[ 4.10, -5.95,  1.79,  4.11, -2.43]  K_151
[-1.46,  4.01,  5.10, -1.79, -5.46]  K_773
[ 0.30,  8.91, -0.68, -5.38, -1.22]  K_594
[-1.35, -2.49, -3.83,  0.82,  5.19]  K_854
[ 2.86,  4.01,  5.10, -1.79, -5.46]  K_6
[ 0.40, -1.45, -1.23, -3.79,  0.78]  K_386
[ 0.78, -3.09,  3.89,  2.57, -4.34]  K_337
[-0.87, -7.34, -2.63,  3.83,  5.60]  K_88
[ 0.64, -5.84,  2.01,  3.72, -0.51]  K_397
[-1.83, -4.02, -3.51,  1.92,  4.37]  K_558
[ 0.45,  7.31, -2.99, -5.07,  3.47]  K_55
succ: [4.11]  [-2.43]
succ: [-1.23]  [-3.79]
succ: [-1.46]  [4.01]
succ: [-4.02]  [-3.51]
succ: [0.40]  [-1.45]

[-2.74,  0.08,  0.75,  1.38,  1.16,  1.79, -0.29,  2.33,  1.43,  0.07,
  1.07,  1.42, -2.31, -1.05,  0.26]  K_820
[-1.25,  5.61, -0.83, -2.83,  0.92, -1.49, -1.18,  1.46, -0.45, -1.25,
  3.30, -2.38,  0.75, -0.55,  2.84]  K_336
[-1.42,  4.53, -0.82, -4.61,  0.84, -2.70, -0.42,  1.69,  1.27, -1.63,
  2.12, -2.62, -1.93, -0.71,  1.11]  K_300
[ 0.46,  5.01,  0.90, -2.02,  0.44, -2.14, -3.68, -1.73,  0.16, -0.56,
  1.24, -0.05,  2.24, -0.41, -0.37]  K_133
[-2.74,  0.08,  0.75,  1.38,  1.16,  1.79, -0.53,  2.33,  1.43,  0.07,
  1.07,  1.42, -2.31, -1.05,  0.26]  K_495
[-0.15, -1.39, -0.53,  1.28, -4.16,  4.91,  0.81, -2.78,  1.01,  0.54,
 -4.45, -0.90,  7.89,  5.42,  5.11]  K_803
[-2.74,  0.08,  0.75,  1.38,  1.16,  1.79, -0.29,  2.33,  0.82,  0.07,
  1.07,  1.42, -3.25, -1.05,  0.26]  K_727
succ: [0.81]  [-2.78]
succ: [0.54]  [-4.45]
succ: [-2.14]  [-3.68]

[-2.07, -0.88, -0.83, -1.85, -0.78, -0.26, -0.01, -2.29,  3.14] : K_655
[-2.68, -8.37, -2.62, -6.12, -2.53,  3.15,  3.13, -4.88, -3.39] : K_379
[-0.02, -0.49,  0.29, -0.31, -0.23, -0.18, -0.25, -0.23, -0.72] : K_994
succ: [-2.07]  [-0.88]
succ: [-0.83]  [-1.85]
succ: [-0.02]  [-0.49]
succ: [-4.88]  [-3.39]
succ: [3.13]  [-4.88]

[-4.86, -0.47, -4.11,  0.83, -2.27,  1.56, -1.56, -0.21, -8.85,  0.65,
 -5.50,  3.66]  K_39
[-4.85,  1.15,  1.64, -4.76, -1.17, -0.59,  3.55, -5.07,  3.47,  1.30,
 -4.71, -0.79]  K_469
[ 0.77,  0.95,  2.77, -5.01,  0.17, -1.37,  3.90, -3.27,  2.30,  0.96,
 -3.60, -1.06]  K_954
[-4.08,  1.54,  2.31, -7.21, -0.26,  1.02,  1.00, -2.20, -1.42,  3.15,
 -7.05, -0.54]  K_440
[-2.30, -1.18,  2.78,  4.29,  1.90, -1.07,  2.65,  1.51,  2.05, -1.95,
 -7.22,  4.30]  K_931
succ: [-1.18]  [2.78]
succ: [-7.21]  [-0.26]
succ: [-1.17]  [-0.59]
succ: [3.15]  [-7.05]
succ: [-4.86]  [-0.47]

[ 1.54,  2.84,  5.47,  2.80, -6.79, -2.46,  3.15,  3.74,  1.70, -1.85,
 -0.44,  8.21,  1.79, -1.54,  2.12,  1.05,  5.03,  1.63, -1.11,  1.32,
  0.25, -3.47,  6.63,  3.12,  4.17,  2.21,  3.61,  5.12, -2.09,  0.49,
 -2.84,  1.34,  0.52, -0.94, -3.40, -0.89, -1.97,  2.29,  1.31,  0.17,
 -3.77,  2.79] -> K_604
[-1.38, -2.53, -5.25, -2.81,  6.95,  2.51, -3.21, -3.54, -1.58,  1.93,
  0.60, -8.25, -1.92,  1.48, -2.41, -1.14, -5.08, -1.53,  1.18, -1.59,
 -0.14,  3.76, -6.79, -3.07, -4.40,  0.17, -3.82, -5.17,  2.08, -0.42,
  2.67, -1.48, -5.26,  0.92,  3.04,  0.90,  2.24, -1.91,  4.90,  0.16,
  3.80, -2.97] -> K_670
[-3.53, -0.50,  2.39,  4.01, -0.05, -1.71,  1.37,  0.46,  4.34, -2.69,
  5.50,  0.58,  3.79,  1.39,  3.43,  6.00, -1.84, -4.11,  0.46, -0.99,
  0.21,  3.56,  0.71,  3.16,  6.21,  8.03,  2.32,  0.64, -3.32, -6.03,
 -1.93,  6.99,  1.87, -0.30,  0.55, -4.49, -0.01,  4.96, -1.19, -2.74,
 -1.94,  2.01] -> K_955
succ: [-3.54]  [-1.58]
succ: [-1.14]  [-5.08]
succ: [-4.11]  [0.46]
succ: [-5.25]  [-2.81]
succ: [-1.85]  [-0.44]
succ: [1.32]  [0.25]
succ: [0.16]  [3.80]

[-1.41, -3.78,  1.60,  0.61, -1.56, -0.12,  2.40, -0.48, -0.03, -0.07,
 -0.41,  0.27, -1.06,  0.74,  1.12,  3.49,  0.28, -1.13,  0.40, -0.93,
  1.01, -0.24, -4.67,  2.79, -0.74, -0.57,  0.05,  2.19, -2.48,  2.05,
 -1.90, -0.19, -2.33, -1.24,  1.28,  1.53, -0.13,  0.43, -0.49,  0.97,
  0.11,  1.08,  2.32, -1.26, -1.70, -0.96, -2.59, -0.17, -1.60,  1.63,
 -2.44,  2.00,  0.09, -0.90,  0.89, -0.43, -0.99, -0.29, -0.48, -1.57,
  1.74,  2.21, -2.45] : K_292
[-1.41, -3.78,  1.60, -0.10, -1.56, -0.12,  2.40, -0.48, -0.03, -0.07,
 -0.41,  0.27, -1.06,  0.74,  1.12,  3.49,  0.28, -1.13,  0.40, -0.93,
  1.01, -0.24, -4.67,  2.79, -0.74, -0.57,  0.05,  2.19, -2.48,  2.05,
 -1.90, -0.19, -2.33, -1.24,  1.28,  1.53, -1.27,  0.43, -0.74,  0.97,
  0.11,  1.08,  2.32, -1.26, -1.70, -0.96, -2.59, -0.17, -1.60,  1.63,
 -2.44,  2.00,  0.09, -0.90,  0.89, -0.43, -0.99, -0.29, -0.48, -1.57,
  1.74,  2.21, -2.45] : K_227
[-1.41, -3.78,  1.60,  0.61, -1.56, -0.12,  2.40, -0.48, -0.03, -0.07,
 -0.41,  0.27, -1.06,  0.74,  1.12,  3.49,  0.28, -1.13,  0.40,  3.62,
  1.01, -0.24, -4.67,  2.79, -0.74, -0.57,  0.05,  2.19, -2.48,  2.05,
 -1.90, -0.19, -2.33, -1.24,  1.28,  1.53, -1.27,  0.43, -0.74,  0.97,
  0.11,  1.08,  2.32, -1.26, -1.70, -0.96, -2.59, -0.17, -1.60,  1.63,
 -2.44,  2.00,  0.09, -0.90,  0.89, -1.58, -0.99, -0.29, -0.48, -1.57,
  1.74,  2.21, -2.45] : K_798
[-1.41, -3.78,  1.60, -0.10, -1.56, -0.12,  2.40, -0.48, -0.03, -0.07,
 -0.41,  0.27, -1.06,  0.74,  1.12,  3.49,  0.28, -1.13,  0.40, -0.93,
  1.01, -0.24, -4.67,  2.79, -0.74, -0.57,  0.05,  2.19, -2.48,  2.05,
 -1.90, -0.19, -2.33, -1.24,  1.28,  1.53, -1.27,  0.43, -0.74,  0.97,
  0.11,  1.08,  2.32, -1.26, -1.70, -0.96, -2.59, -0.17, -1.60,  1.63,
 -1.20,  0.05,  2.61, -2.83, -0.40,  1.12,  2.31,  1.17, -1.03,  0.27,
  0.76,  2.74, -0.87] : K_82
[ 1.39,  2.80, -0.84, -0.84, -0.52, -1.16,  1.99, -0.26, -0.75,  0.39,
  1.79, -0.02, -0.89,  0.84,  0.29,  1.70, -0.13,  3.48,  1.87, -0.84,
  0.07, -0.86, -2.36, -2.87,  1.31,  1.00, -1.15, -0.61, -1.13,  0.95,
 -1.52, -0.49, -0.39, -1.46,  2.07,  4.16,  0.88, -1.26,  0.24, -1.51,
 -0.44,  0.00,  0.10,  0.68, -0.71,  1.54, -1.82, -0.07, -0.35,  1.59,
 -3.09, -1.05,  0.34, -1.41,  0.16, -1.76, -0.65,  1.65, -2.49, -0.30,
  0.81,  0.96, -0.95] : K_121
which: [-1.41, -3.78,  1.60, -0.10, -1.56, -0.12,  2.40, -0.48, -0.03, -0.07,
 -0.41,  0.27, -1.06,  0.74,  1.12,  3.49,  0.28, -1.13,  0.40, -0.93,
  1.01, -0.24, -4.67,  2.79, -0.74, -0.57,  0.05,  2.19, -2.48,  2.05,
 -1.90, -0.19, -2.33, -1.24,  1.28,  1.53, -1.27,  0.43, -0.74,  0.97,
  0.11,  1.08,  2.32, -1.26, -1.70, -0.96, -2.59, -0.17, -1.60,  1.63,
 -2.44,  2.00,  0.09, -0.90,  0.89, -0.43, -0.99, -0.29, -0.48, -1.57,
  1.74,  2.21, -2.45]  K_227
succ: [1.99]  [-0.26]
succ: [-0.52]  [-1.16]
succ: [2.74]  [-0.87]

[ 5.12, -5.39,  1.35,  3.11, -3.65, -3.83, -0.45]  K_937
[ 1.39, -2.00, -2.55,  2.36,  7.45,  4.33,  2.59]  K_307
[-1.72,  5.32,  2.25,  2.60,  4.38,  1.42,  5.24]  K_138
[-0.81,  7.01,  0.01, -3.16,  0.20,  4.83,  3.33]  K_929
[-1.63, -1.29,  0.01,  4.47,  0.61,  5.65,  6.12]  K_688
[-2.79, -3.29, -3.61, -2.08,  0.07,  7.51,  0.38]  K_270
[-3.15, -4.94,  2.93, -4.21,  5.32,  3.03,  1.95]  K_963
[-1.72,  5.32,  2.25,  2.60,  4.38, -6.75,  0.22]  K_344
[ 3.07,  3.07, -4.38,  3.04,  1.65,  6.56,  0.23]  K_598
[-1.47, -3.42, -4.17, -1.21,  0.71,  7.74, -0.08]  K_134
succ: [3.04]  [1.65]
succ: [7.51]  [0.38]
succ: [0.71]  [7.74]

[-0.82, -0.29, -6.81, -1.95, -3.80] : K_211
[-2.48, -3.22,  3.22, -0.02, -2.68] : K_137
[-4.62, -1.70, -1.13, -3.18, -5.27] : K_785
[-6.52,  2.83, -6.05,  1.08, -2.69] : K_519
[-5.28,  3.21,  1.73,  2.01, -0.09] : K_629
[-1.77, -6.02, -0.19, -0.29, -4.73] : K_201
[-4.62, -1.70, -1.13,  2.94, -5.27] : K_395
[ 3.32,  2.02, -7.78, -1.69, -6.53] : K_310
succ: [1.08]  [-2.69]
succ: [-6.81]  [-1.95]
succ: [-6.52]  [2.83]
succ: [-6.05]  [1.08]
succ: [2.02]  [-7.78]
succ: [-0.19]  [-0.29]
succ: [3.22]  [-0.02]

[-5.38,  4.33, -2.04, -1.99, -5.37, -0.51, -1.67] : K_167
[ 6.38, -4.64, -6.23,  3.39, -3.60, -0.07,  3.29] : K_271
[-6.24,  3.30, -2.98, -4.63,  5.99,  6.00, -0.50] : K_302
succ: [6.00]  [-0.50]
succ: [-4.63]  [5.99]
succ: [-6.24]  [3.30]
succ: [-5.38]  [4.33]
succ: [4.33]  [-2.04]
succ: [3.30]  [-2.98]

[-0.78,  2.93,  1.46,  3.25,  3.34, -0.94, -0.66,  0.44, -2.94, -2.18,
 -1.23,  0.72, -1.15, -7.53,  3.65, -4.90,  1.13, -3.01,  1.19,  4.17,
  2.65,  1.92, -2.72, -0.89,  0.97,  0.30, -0.40,  4.10, -1.35,  1.04,
 -2.86,  0.97,  3.49] : K_753
[-0.55,  2.96,  1.76,  4.15,  4.00, -0.32, -0.70,  0.57, -2.98, -2.18,
 -1.83,  1.19, -0.46, -7.01,  3.86, -4.90,  0.94, -3.00,  1.86,  4.03,
  2.87,  1.69, -3.25, -1.18,  0.54,  0.49, -0.90,  4.49, -1.71,  1.03,
 -1.38,  0.44,  3.23] : K_918
[-2.49,  0.84,  0.53,  4.50,  1.43, -1.34, -1.54,  1.16, -3.10, -2.50,
  0.00,  2.11, -0.38, -9.45,  3.11, -4.40,  2.67, -3.42, -0.02,  5.37,
  1.40,  0.90, -0.55, -0.11,  3.70, -0.07,  0.67,  4.82, -1.64,  0.80,
 -3.12,  1.71,  2.43] : K_426
[-0.63,  2.37,  2.14,  2.71,  2.57, -1.42,  4.01,  0.65, -3.36, -2.44,
 -1.63,  0.84, -0.08, -7.70,  3.51, -4.70,  0.52, -3.23,  1.76,  4.06,
  2.58,  1.61, -2.90, -1.35,  1.06,  0.11, -0.48,  4.29, -1.97,  0.69,
 -1.74,  1.44,  3.38] : K_355
[-2.40,  1.05,  2.42,  4.94,  1.06, -1.08, -1.71,  1.29, -2.39, -2.14,
  0.31,  1.50, -0.50, -7.27,  4.44, -4.44,  2.40, -2.84, -0.43,  5.19,
  2.06,  0.45, -0.97, -0.50,  3.63,  0.33, -0.23,  4.85, -1.43,  0.83,
 -2.89,  1.65,  3.01] : K_997
[-1.95,  1.51,  0.73,  3.85,  1.85, -1.08, -1.70,  0.54, -1.86, -1.29,
 -1.67,  0.48, -0.56, -6.18,  5.03, -3.36,  0.97, -2.38,  0.57,  4.61,
  0.39,  1.52, -0.39,  0.07,  2.50,  0.09, -0.32,  3.78, -1.81,  0.84,
 -1.88,  1.59,  4.12] : K_496
[-2.49,  0.84,  0.53,  4.50,  1.43, -1.34, -1.54,  1.16, -3.10, -2.50,
  0.00,  2.11, -0.38, -9.45,  3.11, -4.40,  2.67, -3.42, -0.02,  5.37,
  1.40,  0.90, -0.55, -0.11,  3.70,  0.11, -0.09,  4.92, -1.39,  0.72,
 -3.29,  1.68,  3.09] : K_484
[-1.65,  1.10,  0.53,  3.89,  1.95, -0.62,  2.88,  1.24, -1.68, -1.31,
 -2.03,  1.00, -0.04, -6.41,  4.83, -4.30,  1.41, -2.92,  0.30,  4.63,
  2.64,  1.80,  0.17, -0.64,  2.44,  0.03, -0.01,  4.02, -1.35,  1.54,
 -2.58,  1.93,  4.33] : K_187
succ: [2.87]  [1.69]
succ: [4.02]  [-1.35]

